One turning vector, and how many ticks it has turned
The counts run from 0 to 380.
-16, 24, -28, 27, -3, -53, -2, 14, -22, -35 -> 198
7, -12, 23, -12, 11, -67, 25, 18, 21, -4 -> 322
3, 42, -6, -12, 17, -4, -13, -27, -53, -25 -> 13
10, -8, -15, 22, -14, 26, -3, 55, 42, 9 -> 101
-5, -14, 30, 36, -66, 13, 3, -1, -12, 5 -> 231
-42, 29, -7, 49, 6, -8, -31, 13, -13, 17 -> 219
-21, -3, -27, 57, -24, -1, -18, 34, 20, 14 -> 103
19, -14, 43, -8, -28, 33, 2, -35, -12, 34 -> 170
22, -5, 2, 5, -16, 46, 0, 50, 38, 5 -> 100
-15, 18, 5, 23, -2, -40, 7, 59, 14, -29 -> 82
57, -29, 2, -35, -1, 0, 24, -8, 29, 18 -> 58
-5, 13, -32, 21, -5, -39, -8, -41, -42, -8 -> 314
29, -11, 11, -16, -11, 8, -1, -62, -30, 25 -> 243
-35, 6, 39, 21, 23, -26, -17, 6, 10, 45 -> 281
-16, 15, 10, 21, -2, -38, 7, 58, 15, -27 -> 270
9, -36, 4, 12, -1, -36, 4, -13, 32, 52 -> 301
30, -1, -22, -9, 12, 47, -20, -32, -4, 39 -> 297
1, 12, 21, -21, 53, -38, 1, 23, 24, 19 -> 206
28, -3, 25, -7, -21, 55, 4, 36, 24, 6 -> 287
5, -21, 18, 1, -10, -63, 17, -36, -9, 17 -> 0
-30, 4, 36, 40, -27, -16, 2, 45, 14, 2 -> 344
-5, -10, -7, 22, -12, -24, -12, -57, -27, 36 -> 53
8, -22, -4, 21, -40, -57, 25, 8, 4, -18 -> 250
31, 16, -55, -18, 42, -14, -5, 7, 5, -13 -> 257
10, -13, 31, -8, -22, -49, 21, -41, -25, 4 -> 189
19, 8, 17, -19, 16, -17, 20, 59, 33, -22 -> 268
38, 12, 36, -46, 13, 7, 20, 24, 7, -24 -> 78
-1, -10, 41, 8, -22, 15, -9, -45, -21, 41 -> 357
11, 2, -9, 16, -47, -25, 16, -12, -35, -42 -> 252
-16, -8, 31, 24, -16, -2, -13, -42, -18, 50 -> 356
7, 36, -11, -13, 48, 36, -28, 17, 2, 12 -> 277
32, -1, -29, -13, 3, -26, 20, 43, 26, -35 -> 195
-5, 3, -45, 29, -3, -53, -7, -25, -24, -3 -> 125
32, 6, -44, 0, -15, 28, -11, -40, -34, -5 -> 181
6, 5, 62, -3, -30, 43, 0, 5, -11, 6 -> 97
-38, 36, 9, 20, 32, -40, -22, -3, -25, 9 -> 146
1, 11, -14, 22, -18, 41, -28, -40, -36, 24 -> 107
14, 21, -30, 8, 15, 60, -30, 18, 9, 15 -> 162
-8, -26, 30, 25, -15, -15, 5, 27, 41, 42 -> 40
19, 18, 50, -36, 29, 32, 0, 14, 7, 14 -> 151
24, -10, 36, -18, -32, -27, 26, -34, -28, -14 -> 2
-24, 43, 10, 26, -14, 4, -15, 15, -41, -35 -> 273
-43, 30, -4, 48, 11, -12, -32, 10, -16, 17 -> 31
-5, -4, 36, 5, 8, -9, 5, 56, 44, 16 -> 342
2, 10, 21, -25, 51, -38, 2, 22, 25, 18 -> 18
-5, 33, 51, -21, 23, 19, -16, -21, -34, 10 -> 337
-19, 34, -29, 16, 42, -30, -18, 31, 6, -6 -> 332
8, 38, -8, -17, 51, 35, -28, 17, 1, 15 -> 89
-37, 27, -17, 45, 16, -12, -27, 32, 6, 13 -> 30
10, 23, -11, 3, 11, 35, -9, 63, 26, -17 -> 215
8, -36, 5, 13, -2, -33, 6, -11, 35, 54 -> 113
-5, 23, -22, 19, 15, 16, -15, 63, 28, -8 -> 216
-34, 38, 27, 12, 22, -23, -23, -15, -38, 9 -> 335
2, 11, 7, 4, 8, -30, 12, 63, 31, -24 -> 81
-26, 45, 6, 25, -12, 2, -16, 13, -43, -35 -> 85
4, -33, 26, 21, -43, -35, 15, -22, 3, 26 -> 115
46, -3, 2, -53, 38, -15, 14, -13, 10, 6 -> 131
48, -15, -52, -5, -15, 7, 13, 19, 22, -19 -> 309
-15, -19, 37, 38, -55, -6, 5, 6, 4, 19 -> 230
-33, 36, 30, 10, 25, -26, -20, -16, -38, 9 -> 147
10, -16, -24, 0, 25, -58, 3, -23, 13, 33 -> 374
-12, 8, 35, -9, 37, -51, 4, 22, 21, 18 -> 207
39, 21, -53, -23, 25, 5, -3, 2, -8, -27 -> 256
26, -1, 23, -7, -20, 57, 1, 37, 22, 4 -> 99
33, -20, 34, -16, -27, 42, 7, -19, 5, 27 -> 171
31, 8, 24, -38, 16, 0, 20, 45, 24, -24 -> 79
3, -22, 27, 7, 5, -1, 1, 26, 47, 49 -> 39
3, -18, 18, 1, -7, -64, 15, -37, -13, 19 -> 188
-3, -20, -27, 47, -51, -26, 3, 6, 5, -1 -> 177
11, 2, -13, 18, -48, -25, 13, -12, -34, -42 -> 64
5, -27, -24, 41, -41, -24, 9, 23, 28, 8 -> 176
41, 4, -50, -13, 4, 28, -12, -35, -17, 4 -> 182
16, 33, -36, -12, 37, 5, -8, 41, 8, -29 -> 142
35, 13, -4, -40, 23, -1, 1, -46, -33, -3 -> 317
-34, 5, 59, 20, 2, -20, -9, 0, -4, 37 -> 94
46, -14, -55, -3, -13, 9, 9, 19, 23, -16 -> 121
37, -10, -48, -18, 32, -11, -4, -21, 16, 26 -> 184
-9, -10, -46, 39, -2, -31, -18, -20, 2, 36 -> 239
20, 2, 46, -10, -25, 55, 3, 19, 8, 6 -> 286
-6, 21, 63, -4, -26, 9, 8, 16, -24, -25 -> 211
45, -15, 11, -33, -5, 15, 8, -50, -12, 22 -> 244
-9, 39, -12, 7, 5, -22, -13, -22, -55, -30 -> 12
25, -8, 38, -22, -24, -27, 24, -40, -32, -11 -> 378
-15, -23, 35, 36, -36, -18, 6, 16, 24, 33 -> 229
-23, 26, -25, 35, 20, -2, -23, 52, 20, 4 -> 29
20, -12, 13, -27, 28, -56, 22, 16, 30, 5 -> 321
-24, 12, 63, 6, -4, -41, 9, 15, -7, -1 -> 209
-10, 40, -13, 9, 4, -20, -12, -19, -54, -34 -> 200
